In the rows, 128 means zero.
Each row of T is roughly a mix of the hidden directions of one of 4 groups; one row fits no group.
T (137 x 10):
[[121 169 135  80  91 146 157 127 154 158]
 [186 115  67 122 120 141 143 137 129 107]
 [114 126  99 126 173  83 107 177 146 123]
 [154 148  91 148 172 104 102 174 128 117]
 [ 94 128 131 113  99 198 154 136 145 140]
 [ 95 151 126  83 117 185 162 127 128 131]
 [126 157 162 132 114 126 119 137  98 199]
 [ 91 148 137 112 107 185 174 112 117 129]
 [155 111 161 163 138  71 125 149 140  97]
 [140  88 102 155 105 191 148 138 120 119]
 [139 107 116 109 163 175 181 115 102 141]
 [ 98 144 112 190 156 102 104 159 124 136]
 [ 87 151 147 157  90 107 106  84 154 127]
 [ 93 125 158 141 114 144 110 167 182 157]
 [ 98 158 179 140 159 123 129  81 150 137]
 [151 167 159 122 177  92 137  95 131 108]
 [103 150 163 142  84 100 101  80 133 135]
 [114 147 178 137 119 111 100 165 111 176]
 [139 104  77 141 116 134 114  65 124 106]
 [100 169 185 149 116 110  89 133 139 122]
 [ 85 131 134 156 122  92 111 148 184 151]
 [ 94 141 165 118 117  91  86  85 132 149]
 [ 80 162 150 146 169 117 113 171 125 138]
 [ 99 159 130  87 128 181 155 108 119 156]
 [163  98  85 101 127 135 155 176 107 129]
 [ 92 173 152 133  99 105 105 130  94 163]
 [103 177 124 126 103 121  88 146 168 160]
 [121 125 140 128 155  85 161 128  81  80]
 [ 97 133  82 126 110 169 163 100 129 163]
 [135 138 109 114 166  87  71 129 107  99]
 [116 170 173 170 132 143 102 113  90 124]
 [103 153 159  97  79 132 140 153 171 141]
 [176  82  90 137 127 156 150 140 135 100]
 [152 141 103 110 157 152  61 109 147 128]
 [171 111  98 123 124 164 160 175 102 120]
 [131 117 103 137  81 143  77 138 175 136]
 [168 104 113 188 121  92 103 111 127 117]
 [ 91 175 157 117 135 146 126 160 152 170]
 [162 117 154 102 129 131 174 103  82 100]
 [112 113 137 125  73 142 107 156 185 132]
 [104 158 188 118 102 102 140 141 162 146]
 [157 156 108 143 172 102 100 177 132 145]
 [ 81 140 127 100 110 190 151 127 121 148]
 [127 138 114 132 183 113 145 124  67 102]
 [162 188 157 126 158 143 161 131 107 124]
 [178 113 100 104 146 152 145 166  90 125]
 [156  99  79 108 132 156 129 176 100 129]
 [ 93 159 144 145 123 117  95 151 175 168]
 [ 83 157 152 121 149  87 103 150 120 167]
 [114 176 124 177  97 134 154 133 160 102]
 [ 87 156 135  95 121 171 168 112 106 147]
 [168 138 140 124 124 111 107 113  71  81]
 [ 85 158 154 142 132 106 109  73 155 135]
 [184 122  99 102 134 142 138 163  84 122]
 [124 139 166 113 116 157 190 127 150 162]
 [174  92  92 119 107 154 151 125 141  88]
 [166 106 125 108 146 169 161 106  81 115]
 [ 80 116 170 103 154 149  97 145  97 124]
 [126 161 105 126 141 159 103  80 102  85]
 [135 136 128 115  67 146  98 131 179 150]
 [107 115 165 115  75 139 150  99 151 164]
 [138 112 111 142 188 129 147 115  73 112]
 [162 129 131  97 129 155 141 133 182 176]
 [ 76 147 110 141 125 111 111 158 179 154]
 [121 165 138 114  91 152  99 139 172 170]
 [ 75 136 142  92 114 170 162 147 122 150]
 [153 107  73 109 128 150 132 182 106 127]
 [141 126 139 135 181 113 156 110  69 110]
 [ 88 109 108 115 133 168  81 112 113 166]
 [164  96 117 167 132  79  88 139 140 129]
 [127 164 158 106 129 177 174 104 143 111]
 [146  93  70  86 146 114 152 144 145 128]
 [127  93 117 145 156  91 151 123  91  77]
 [ 88 160 178 137 132 108  98 141 102 157]
 [122 106  49 115 155 143 134 145 137 125]
 [128 167 128  95 138 191 132  96 140 109]
 [131 138 110 141 167  89  98 187 142 133]
 [153  50 125 156 129 142 133 112 136 115]
 [165 152 104 183 138 131 109 140 158  93]
 [120 163 137 132 114 159  65 162 143 147]
 [122 153 119 156 133  88  86 181 140 111]
 [121  77  96  83 112 126 150 128 133  86]
 [129 147 149  89 136 112 185 128 126 177]
 [ 90 121 143 124  98 138 190 141 113 163]
 [ 82 157 165 149 123 116  93  89 151 136]
 [114 102 102 150 189 138 136 144  88 106]
 [113 153 117 107 105 183 176 108 124 102]
 [155 125  80 147 123 158  79  98 137 105]
 [140 129 132 164 137 121  91 118 125  56]
 [133 111  71  81 149 122 163 104 142 136]
 [145 164 195 146 153 121 104 116 122 106]
 [162  98 116 178 129  89  86 122 133 145]
 [150  95  90 122 116 158 172  88 153 120]
 [139 110  82  91 139  66 140 133 140 122]
 [160 119 117 117 158 126 165  93  73 108]
 [ 91  97  99  97 169  95 116 115 157 145]
 [160 105 136  82  80 153 156 113 124 152]
 [125 129 183 154 113 170 166 120 158 141]
 [113 157 207 151 125 136 114 113 130 134]
 [121 147 138  65 104 123 146  86 140 159]
 [110 142 199 119 114 111  95 155 138 143]
 [169 122 103 177 145 132 114 180 111 136]
 [112 132 100 161 177  97 106 162 148 102]
 [129  82 143  97 102 155 136 146  94 174]
 [121 138 105 111 138  77 170 111  95  90]
 [ 94 158 163 150  92  97 113  90 151 130]
 [150  92 125 138 152 112 145 116  77  78]
 [161  88  71 106 136 119 137 165 119 113]
 [125 154 151  99 122 166 178 129 148  85]
 [ 89 158 179 141 126 115 110  82 145 144]
 [127 145 142 130  94 146  98 128 183 177]
 [ 91 132 126 147 113 134  90 164 182 152]
 [ 93 172 160 138 146 108 102  81 147 134]
 [139  96 101 142 102  68 158 158 115 131]
 [ 93 161 187 156 136 120 101 129 115 153]
 [165 105  89  96 142 138 140 178  99 131]
 [138 132  66 135 130 127  84  96  98 108]
 [144  87 106 164 111  79 109 159 129 105]
 [150  95 154  88 103 168 155 108  95 139]
 [180  99  87 118 125 154 145 129 124  85]
 [149 109  83 157  71 141 130 145 125  98]
 [167 145  79 127 124 154 144  90 105  93]
 [169 127  65 116 107 132 156 153 106 116]
 [135 180 134  73 113 136 167 116 106 134]
 [ 89 170 181 142 126 121 117  92 143 145]
 [190 127  89 138  95 154 138 123 135  98]
 [136 128 100 154 172 111 102 169 121  82]
 [100 146 138 118 102 181 184 114 123 118]
 [119 148 131 106 116 190 150 125 150  80]
 [107  74  91 130 102 123 171 129 160 135]
 [114  63 106 122 116 139  83  97 118 137]
 [151  98  80  93 142 143 152 114 108  86]
 [103 136 105 172 196 118 121 134 111 130]
 [156 115  79 155 126 119  75 113 125  94]
 [169 151 174 155 147 159 125 104 104 100]
 [ 91 158 127  90 137 192 115 113 122 127]
 [ 93 157 174 153 157 111 107 134 132 172]]
Here is one row from each group, named. Which group is each of the other rows in?
[158 116 115 126 153  67  88 152 133 104]
Y
[ 91 169 182 161 125 126 100 112 113 129]
A
[110 161 134 113 161  88 171 124  87 109]
F
[180 108 146 110 111 127 109 169  81 122]
L

[155 121  64 100 147 141 145 167 109 129]
L
[ 95  73  99 130  84 152 119 143 135 151]
L
[159 149 176 159  79 122 121 144 114 101]
L
[ 97 105 121 126 101 174 112 177 118 163]
L
[ 91 158 176 142 158 123 110 122  92 159]
A
[ 93 177 181 139 141 143 127 103 135 153]
L
[102 150 186 131 144 109 109 135 158 171]
A
[140 140  83 122  83 141  70 136 142 116]
F
[ 94 119 162 102  93 149 152  77 109 140]
A
[ 95 154 160 145 138 183 111  88 111 127]
Y
[108 109 156 113 113 102 178 177 137 154]
Y
[146 136 123 179 170 130 102 152 138  81]
A
